Each row is where one point has got to under a steady rotation. How many steps took it there?
The counts run from 0 to 813.
[-61  41 -30  41 -19   9 -26 -22  10  -6 -31  49 -21  20  30   6 -24 -17
  -3 -11 -39  24 -10  12   3   2 -18   7 -13  10  11 -42  10  -5 -27  14]  430
[ -7  28 -20 -14  -8  -4 -48  33  -6 -26 -41  35  29   2   2  29   8  23
  46 -16 -35  42  -3  16  -7  -1 -14   2 -42  10  -6 -29  22 -11  10  25]  760
[ -4  32  22  20 -12  13 -39   3  -8 -25 -42  28   0  -6 -10   0  -3  -3
 -12 -42  17  12 -42 -59 -19  11  24 -15  -2  36   9 -37   9  35  17 -13]  516
[ -6  24  18 -15 -27  26  19  16 -16  22 -95   0  21  27  33  29 -45   5
   3   2  14  -2  -3   2 -31  34  -8   1  19 -14 -18  25   5 -11   5   1]  766
[-48  35   5  58  -1  27 -10 -17  13 -13 -28  47 -11  33  26  26 -18 -21
   2   1 -35  28  -6  33 -10   4   3   1   6  -7  26 -15 -16  -7  -8  18]  429
[-11   0  21   0 -38  14  22   5  -9 -50  18 -35 -39  17   3  17  12  15
  38  18  24  33  14  -5 -12  35 -31  16 -25  45  16  22  24 -36  -3  -3]  153
[  1 -10  49  41 -18  45  30 -14  16  29  -4   1 -10  48  27 -14 -28 -15
  16  38 -25   9   2 -14   5  34 -16  -5  19  21   6  25  23  -5 -27  25]  98
[-16  -5   3   6 -36  21   7 -47  -4 -23 -16 -12 -24 -38  36   0 -18 -44
  -4 -16  21  -9 -27 -39 -64  32   8   7 -14  15  -6   3   5  -3   7   1]  70
[-12 -29   8   8  -2  23  -5 -44  18 -13  58 -14  13  13  20 -23 -21 -38
  28  31 -26   8 -10 -18 -30  26  10  -9 -42   9   3  15   7  10  -9  35]  541
[-38  -5 -28 -23 -12   3  18  -7 -39  -7 -30  -7   5 -15  20   8  12  -8
  -1  -9  -2   0 -29 -24 -57  23  18   5 -70 -10 -39 -11  -4 -42  11  20]  200
[-38   2  -9  28 -15   8  16 -36  -2   8 -22  42 -17  35 -19  17  32  13
   5  15  15  38 -32 -29 -15 -16  -8 -17 -34   3  18 -45 -18  -4 -24 -40]  520
[ 14 -23  70  -2 -39  23  -5 -39  14 -10 -25  22   8  34  -6  -1  -7 -15
  16  -7  -7   2 -11 -45 -13  11  26  -1  24 -15  -9 -33  26  31 -13  26]  187
[-22 -42  23   2 -34   6  23 -53   2   4 -12  -6  -6 -31  39  12 -12 -34
  28 -23  25  -2 -32  -6 -51  39 -14  -5 -49 -15 -17  -4   2  -5 -13  19]  452
[-19  34 -16  -6 -25   0   7   1 -24 -54  -5 -44  13  12  23  -4 -24   5
  -9  -4  27   8  12 -47 -34  36   4  35  12  33 -15  -5  17  -6  13 -14]  798
[ -2   9  15  41  -8  37 -34  13  21 -18 -13  33  20  25   1   9 -21 -39
  11   1  -5  42  -1 -17  -1   3  -6 -14  38  14  55  12  11  65  12  12]  43
[-18  20 -19  40  -6  39  16 -27  -6   8  -2  18 -28 -16  33 -17 -29 -37
 -21  38 -14   1 -34 -27 -52  11   6 -15 -13  41   6  16 -16 -11  -1  -7]  604
[-26  16 -52  -5 -13  18  20  -8  -2 -13  12 -16 -20  19  35  38 -49   1
   8  34  21   5  -5  14 -44  19 -23 -20  34  39 -10  26  -7 -11   0 -20]  474
[  3  15 -25 -15 -36  -3   2  19 -12 -39 -22 -24  -7  19  24  47   0 -12
  30  17   4  45  19  22 -15  -2 -19  28  16  17  18   4  43 -11  19  15]  32
[-16   1 -38   5 -19  17  -4  -1 -13  30 -26  -8  37  44  13  24 -29 -32
   9  20  14  23  -6   2 -11  37 -29 -22  48 -15  14  15  25  48   0   5]  503
[ 17 -37  49  13 -10  11   5 -25   1  12   5   4  46  42  -9 -28 -19   6
  19  -3  -1  21 -25 -51 -25  44  10 -16 -15  -1 -18 -24  12  35 -13  14]  127
[-12 -12  -7 -15 -34  42  47 -12 -21  34 -54  -7  11  22   0  27  16 -19
   8  20   7  -9 -22 -24 -45  16  21 -15  -4 -33  -8  15  -3 -19   1  -2]  321
[-38  19 -39 -18 -29  20  -5  13 -13 -25 -23 -23  13   0  39  -9 -25  11
   0   9  -6  -4  18 -25 -18  25 -11   9 -44  17 -46  13  26 -46   5  22]  675
[ 13  11 -11 -30 -22  -8 -48  17 -17 -11 -20  22   7  17 -24  57  33 -11
  27 -11 -35  23 -25  16  -8 -14  19 -35 -19 -16  14 -33  14   8  -3  37]  700
[ -6  14  18  -4 -27 -14 -24  16  -3   4 -17  -7   5  20  20  11 -33  17
  24 -16  -3  16 -14  14   7  44 -36   3  -6  37 -32 -20  55   7 -30  33]  301
[-64  36   9  22  -9  16 -34  28 -11 -62  -2 -25 -14   2  24 -14 -18 -18
 -27 -26   0  15   7 -31  13  26  21   6 -17  47  17  -7   9  19  13  13]  546
[-37  -8  58  11 -14   7   2  15  -5 -22  15  -7 -20   8  38 -13 -35   3
 -19  11   3  28  -9  -4  -4  34  -6   6 -17  54 -20 -19  44 -11 -11  54]  806
[-32  18  -3  37 -43  14  -1 -25  -7   2 -58   2 -33 -35  19   1   4 -43
   0 -43  22  11 -35 -40 -20  23  -1  -7 -25  11  26   3  11   4  -5 -11]  575
[-11  16  41  20   1  30 -28   6   1 -25 -18  29   0  19 -24  15   4  -1
 -13 -19  16  15 -38 -39 -11  -3  42 -35  24  25  21 -32 -11  50  -5 -16]  517
[-18 -19  62  -8 -29  15  13  -5 -30 -24 -34  -6   5 -18   8  -7  -3 -33
 -26 -27  28  20 -21 -59 -41  29  24   4  -4  10   2  -9  38  23  15  19]  454
[ -2  12 -56 -21 -20   7  -3 -19 -22  35 -12  11   7  29   6  31  -6  -8
  13  19  13  -7 -42 -21 -29   8 -16 -50  23   4  -7   6   8  28 -27 -35]  59
[-31 -19  24  -4   0   8 -22   8  -1  -7   5  37  39  45 -32  14  20  47
  10  -2   5  30 -21 -22 -12  -2  15 -45 -37  -6 -13 -48   0  33 -19  10]  257
[ 14  13  10 -19 -14  22 -26  33 -25  -6 -33  -9  -1  13 -30   8  24   3
  34  -9 -10  -7 -23 -41  10  31  13 -63 -33   6  20  28  -2  14  -5  11]  112
[-36  22  20  52  -6  26  30   9 -26 -19 -32 -25 -30  10  23  19 -15 -40
 -32  -4  -1  43   0 -12 -12  32  -2  15   8  24  45  23  18 -11  19  13]  161
[ 26 -16 -22   1 -11 -12   8 -31 -19 -15  27 -18  26  57 -25  25  12  18
  42   5  16  30 -19 -32 -34  32  -5  -9  -3   2  20 -33  -2  28 -12 -47]  327
[ -3  41 -32  -5 -33 -32 -28 -13 -11   6 -43  21   6  45  21  36 -34  19
  22 -32 -13  -2 -21   3 -16  27 -11  20  17  -9 -17 -48  35   2 -20  -2]  178
[  1 -37  44  15 -29  20  38 -27   3 -45  18 -10 -29   5   3  20  25  -2
  21  17  50  30  -6 -11 -38  14   2   1 -20  23  16  16  -3 -19  -1  -5]  658
[ -8  15 -49 -33 -28 -12 -28 -11 -27   4 -28 -11  37  35  16  44 -19 -20
   7 -21 -26  -1 -22   6 -25  39   5 -14  22 -38  -7 -25  20  40 -11  12]  118
[  2   8  19  23 -30  15   4 -18  24 -59  12   7   3  -2  46 -18 -27   0
  38  12   5  20  18 -25 -40  22 -10  39 -40  43  -6  -4   2 -20   0   4]  215
